A single turn carries every row of the set below to another of its rows. Some are shown first; where does it send the rows asked next?
q845: [14.5 -21.3 6.1 11.8 -8.9 2.4 -18.2 -16.7 16.6 0.5 -11.1 -27.9 11.8 10.3 46.7 9.5 -24.8]
q308: [-13.1 29.0 -11.1 -4.7 -6.4 -38.7 -9.3 -14.0 -1.0 -6.8 -17.8 5.3 13.2 -9.0 27.6 -17.5 0.1]
q655: [0.3 -11.0 -5.2 38.4 -4.4 -9.5 -14.1 19.9 -11.5 -35.2 10.5 12.7 11.1 8.0 -26.3 -42.9 -20.3]
q896: [1.9 -10.8 -18.5 35.3 -0.7 3.8 -14.6 4.8 36.2 -11.6 11.4 14.1 1.9 -19.2 -34.9 -45.3 -7.3]
q844: [21.5 16.4 8.4 8.5 -7.5 3.0 5.9 30.5 -4.9 22.9 16.4 31.5 11.5 -5.8 -7.5 12.7 -10.4]
q952: [14.5 -2.0 15.5 29.1 6.5 10.6 -14.4 6.7 -2.8 28.4 25.7 5.4 -16.1 -10.1 -26.0 -29.1 19.3]
q58: [6.4 -2.5 12.1 19.5 -13.8 -27.6 8.1 -21.0 36.3 6.2 -18.8 -42.4 -0.3 -22.5 12.0 3.7 -32.1]
q914: [-19.6 -2.8 23.9 23.2 -22.2 14.2 30.2 -15.8 18.9 -3.3 -2.0 11.2 -16.9 20.9 26.3 0.8 13.9]
q71: [13.9 9.6 6.3 -2.6 -18.3 2.9 10.9 33.7 5.0 17.8 5.1 22.3 -6.7 -20.8 -24.5 14.8 -0.1]
q195: [-13.3 25.7 -0.1 -12.0 12.6 -45.0 -1.3 -13.1 -0.1 -7.5 1.3 -8.7 22.3 3.5 21.3 -13.7 -13.9]
q409: [-21.7 -4.0 13.1 13.0 -21.5 1.2 45.0 -21.7 16.2 4.9 -11.5 2.0 -19.9 19.1 13.6 -23.6 11.3]
q220: [-26.7 -14.9 -5.8 -5.0 7.6 7.7 -0.2 20.5 -7.3 -18.6 1.8 3.8 -25.3 -8.9 -11.4 -23.8 -47.8]
q786: [-1.3 -38.2 -14.7 16.2 -4.4 -10.7 0.5 -7.8 35.7 1.8 -37.1 -18.0 2.2 11.1 19.9 17.0 -2.8]
q749: [-38.9 -14.5 12.1 -0.4 13.4 4.7 -2.5 14.6 2.6 -30.0 21.5 1.6 -25.1 -1.4 -17.2 -20.9 -28.7]
q117: [10.3 -12.1 9.9 34.4 24.9 7.6 -8.2 -1.7 -3.5 20.5 21.5 0.0 7.5 7.3 -32.5 -46.4 -16.4]
q658: [1.2 -12.9 12.3 42.6 -19.8 -1.3 -36.5 19.2 8.3 -19.2 19.5 16.4 13.3 -6.0 -25.6 -25.5 9.1]
q575: [6.6 -15.0 30.1 9.3 1.9 -18.8 13.5 -24.3 32.8 -17.4 -15.7 -36.9 10.9 5.0 -7.6 20.5 -2.8]
q562: [19.5 14.4 19.8 9.2 13.1 -13.8 -1.6 -22.6 16.7 -19.4 -34.8 -19.7 11.5 -11.4 13.5 20.8 -8.6]
q779: [3.4 -35.2 16.5 -5.2 -18.9 -1.4 12.8 -3.0 25.0 -5.3 -5.1 -38.2 -3.7 22.4 33.6 -6.7 -9.1]
q230: [2.5 -28.3 13.6 42.8 -2.7 -16.9 -15.5 19.5 -1.3 32.5 -3.4 17.9 3.0 -15.1 -22.1 -41.1 -10.1]

q230 -> q786
q117 -> q845
q562 -> q952
And these:
q195 -> q844
q409 -> q220

A single turn carries every row of the set below to another of its rows. Some are shown first; where does it send the rows asked next?
q110: [-0.3 -1.4 27.4 0.2 -15.9 -6.5 1.9 28.2 4.4 -8.5 32.2 20.1 -14.9 17.6 22.2 12.6 -36.4 21.7]
q967: [-33.6 30.9 19.8 40.1 -40.9 5.2 -7.4 6.9 2.6 -3.2 2.3 -20.2 -20.1 7.0 18.7 -14.3 1.1 25.8]
q554: [5.9 -17.6 21.7 -24.7 1.1 -8.2 14.9 10.8 -0.2 -11.7 19.9 35.8 -0.5 13.1 16.2 9.0 -30.0 1.3]
q850: [-19.1 17.2 24.2 26.3 -32.7 3.3 -6.4 28.9 6.3 -4.0 24.6 -4.0 -25.0 13.0 23.9 4.1 -28.8 29.0]
q727: [0.4 -14.8 6.4 -40.4 7.8 0.3 15.7 -18.0 5.4 -19.6 -9.6 29.4 0.0 0.9 3.1 -16.3 1.7 -24.1]
q848: [-18.6 -6.9 7.7 -19.6 -0.3 1.0 22.9 -34.1 -7.8 -11.7 -25.6 17.0 14.2 -3.0 3.6 -21.6 16.6 -20.2]
q765: [-43.6 27.7 9.8 30.9 -33.5 12.5 1.3 -16.1 -1.9 -4.3 -21.6 -22.8 -9.9 -3.0 11.5 -27.1 17.5 6.1]
q596: [-39.0 32.0 5.1 25.9 -35.0 19.7 -8.8 -4.0 11.0 -9.0 -14.6 -27.1 -28.7 -4.5 11.1 -29.1 10.3 3.6]
q956: [-37.1 18.6 -2.5 4.1 -19.3 20.8 4.1 -23.9 6.1 -11.9 -30.6 -16.6 -14.7 -10.7 3.6 -35.4 20.8 -17.0]
q797: [10.5 14.5 6.9 27.3 -10.8 5.3 -33.5 18.0 -18.6 -32.5 11.0 -12.4 -12.2 10.9 -33.4 24.4 1.5 -22.9]
q426: [-24.5 -9.5 2.3 -21.9 2.4 11.1 26.6 -28.6 -7.0 -9.8 -25.4 13.8 10.4 -7.0 3.8 -17.6 3.4 -27.4]
q803: [8.5 7.4 0.8 14.4 -1.0 8.4 -24.7 2.3 -22.0 -34.7 -3.3 -7.5 -3.2 4.7 -38.7 18.0 10.7 -37.8]
q461: [3.5 12.7 0.1 21.3 -5.6 10.4 -26.9 2.4 -21.6 -33.3 -5.2 -14.7 -5.6 3.6 -38.9 15.8 13.0 -35.5]
q309: [-38.6 17.4 2.3 31.5 -32.3 23.6 -8.3 -8.1 -3.4 5.7 -16.4 -34.8 -11.1 -16.4 4.9 -18.7 14.6 -5.9]
q130: [1.1 -17.8 17.4 -31.0 5.2 -10.9 22.2 -18.4 -5.7 -14.4 -4.0 35.6 14.2 7.3 8.2 -6.7 -0.8 -11.7]
q711: [14.0 -15.5 17.4 -36.3 2.9 -8.5 8.4 4.7 9.3 -19.7 15.3 37.5 -8.2 11.0 10.1 -2.0 -15.9 -5.9]
q129: [-13.3 20.4 29.6 28.7 -35.6 -6.6 -9.1 23.1 5.0 -6.3 24.2 -1.1 -20.5 17.2 22.7 0.2 -15.6 35.5]
q166: [-32.5 0.9 -3.7 6.3 -14.7 21.7 5.5 -25.4 -8.0 2.1 -28.4 -19.3 3.2 -21.2 -1.4 -21.9 21.7 -26.4]
q726: [4.9 17.7 4.4 30.2 -12.3 8.9 -33.1 13.9 -18.8 -32.1 5.5 -17.0 -12.5 7.9 -34.3 20.6 6.4 -25.2]
q197: [13.8 4.0 3.2 11.2 1.1 4.8 -24.8 6.7 -21.6 -35.5 3.0 -2.2 -2.7 7.3 -37.5 22.1 6.5 -35.6]
q855: [8.2 -29.9 9.0 -31.8 8.4 -0.4 12.6 -10.5 -7.2 -4.9 1.5 25.5 13.3 -6.0 0.9 1.8 -3.3 -24.7]
q822: [5.3 1.8 32.4 2.4 -19.9 -16.2 -0.8 22.2 3.5 -10.2 31.9 23.3 -10.3 21.6 21.9 8.2 -23.3 27.9]
q296: [-39.8 29.0 14.9 38.0 -38.2 14.9 -5.1 13.1 4.2 -1.1 2.4 -23.2 -25.3 2.6 19.8 -10.6 -11.8 19.7]
q756: [11.4 -14.1 27.5 -21.4 -2.6 -18.0 12.0 5.1 -0.9 -13.8 19.8 38.5 4.0 17.6 15.1 5.5 -17.0 8.7]
q449: [-49.5 25.4 4.5 28.5 -30.4 22.9 4.6 -10.2 -0.4 -1.6 -21.6 -26.2 -14.5 -6.9 11.2 -23.1 4.8 -0.5]
q770: [-6.8 9.0 21.9 29.2 -34.7 3.5 -19.9 32.7 3.8 3.5 30.8 -12.0 -21.5 4.5 17.1 8.9 -19.9 23.5]
q255: [-20.7 -0.5 -1.4 -23.2 -1.8 12.8 14.3 -29.9 3.8 -16.6 -28.7 7.2 -2.8 -9.1 0.3 -30.0 16.7 -28.7]
q150: [-4.0 17.0 23.6 12.5 -29.8 -1.5 -15.1 30.8 16.7 -13.1 29.8 3.3 -34.1 15.8 20.5 -2.0 -22.2 26.8]
q23: [-28.6 20.5 12.6 41.0 -40.9 16.2 -18.8 16.5 1.5 6.4 8.7 -32.5 -21.8 -6.0 12.9 -6.2 -2.5 14.8]
q53: [2.1 16.7 1.4 28.3 -10.2 11.2 -30.7 7.4 -20.3 -32.2 -1.4 -18.5 -10.0 5.1 -36.1 17.2 10.8 -30.3]
q576: [-3.9 -20.3 11.2 -33.6 8.3 -1.1 25.2 -12.6 -4.2 -12.4 -3.7 33.4 9.5 3.3 8.5 -3.4 -13.5 -18.5]
q316: [-24.8 30.6 16.2 29.1 -39.1 10.7 -17.0 19.3 15.3 -9.5 10.7 -18.7 -36.4 6.5 18.2 -15.2 -7.4 22.0]
q314: [15.4 9.1 7.8 19.5 -6.0 3.3 -30.8 17.5 -18.9 -34.4 12.7 -5.0 -9.8 11.4 -33.9 26.6 0.0 -25.5]
q40: [12.4 -10.5 25.1 2.4 -17.6 -6.4 -10.9 31.8 2.7 -0.9 38.1 12.7 -11.9 8.9 15.8 17.2 -27.4 16.0]
q939: [18.7 -26.7 19.6 -22.5 -0.5 -7.8 2.4 13.7 -1.8 -4.8 26.1 28.4 3.2 4.7 8.8 14.6 -20.9 -4.0]
q101: [-37.1 12.2 4.7 6.0 -17.0 10.8 14.8 -33.3 -6.2 -7.4 -33.2 -7.7 4.5 -7.2 4.7 -29.9 23.9 -13.2]
q181: [12.7 -2.6 24.3 -15.1 -12.1 -9.6 -4.6 25.0 14.4 -17.7 31.5 26.3 -22.0 17.8 17.7 3.7 -26.2 15.2]
q386: [-43.1 9.4 -1.0 4.0 -13.4 20.9 17.6 -27.7 -5.3 -5.2 -33.4 -10.9 -0.1 -11.4 5.7 -25.9 11.2 -20.2]
q280: [16.9 4.7 6.3 13.0 -1.5 2.6 -27.2 12.9 -20.2 -34.9 9.2 -1.0 -5.5 10.7 -35.6 25.0 1.9 -30.4]
q625: [-12.8 -18.4 -0.6 -20.0 2.0 11.8 13.4 -26.7 -9.3 -2.7 -21.3 5.5 13.3 -16.7 -3.4 -13.2 13.6 -33.8]

q967 -> q756
q181 -> q255
And these:
q797 -> q197
q166 -> q770
q449 -> q110

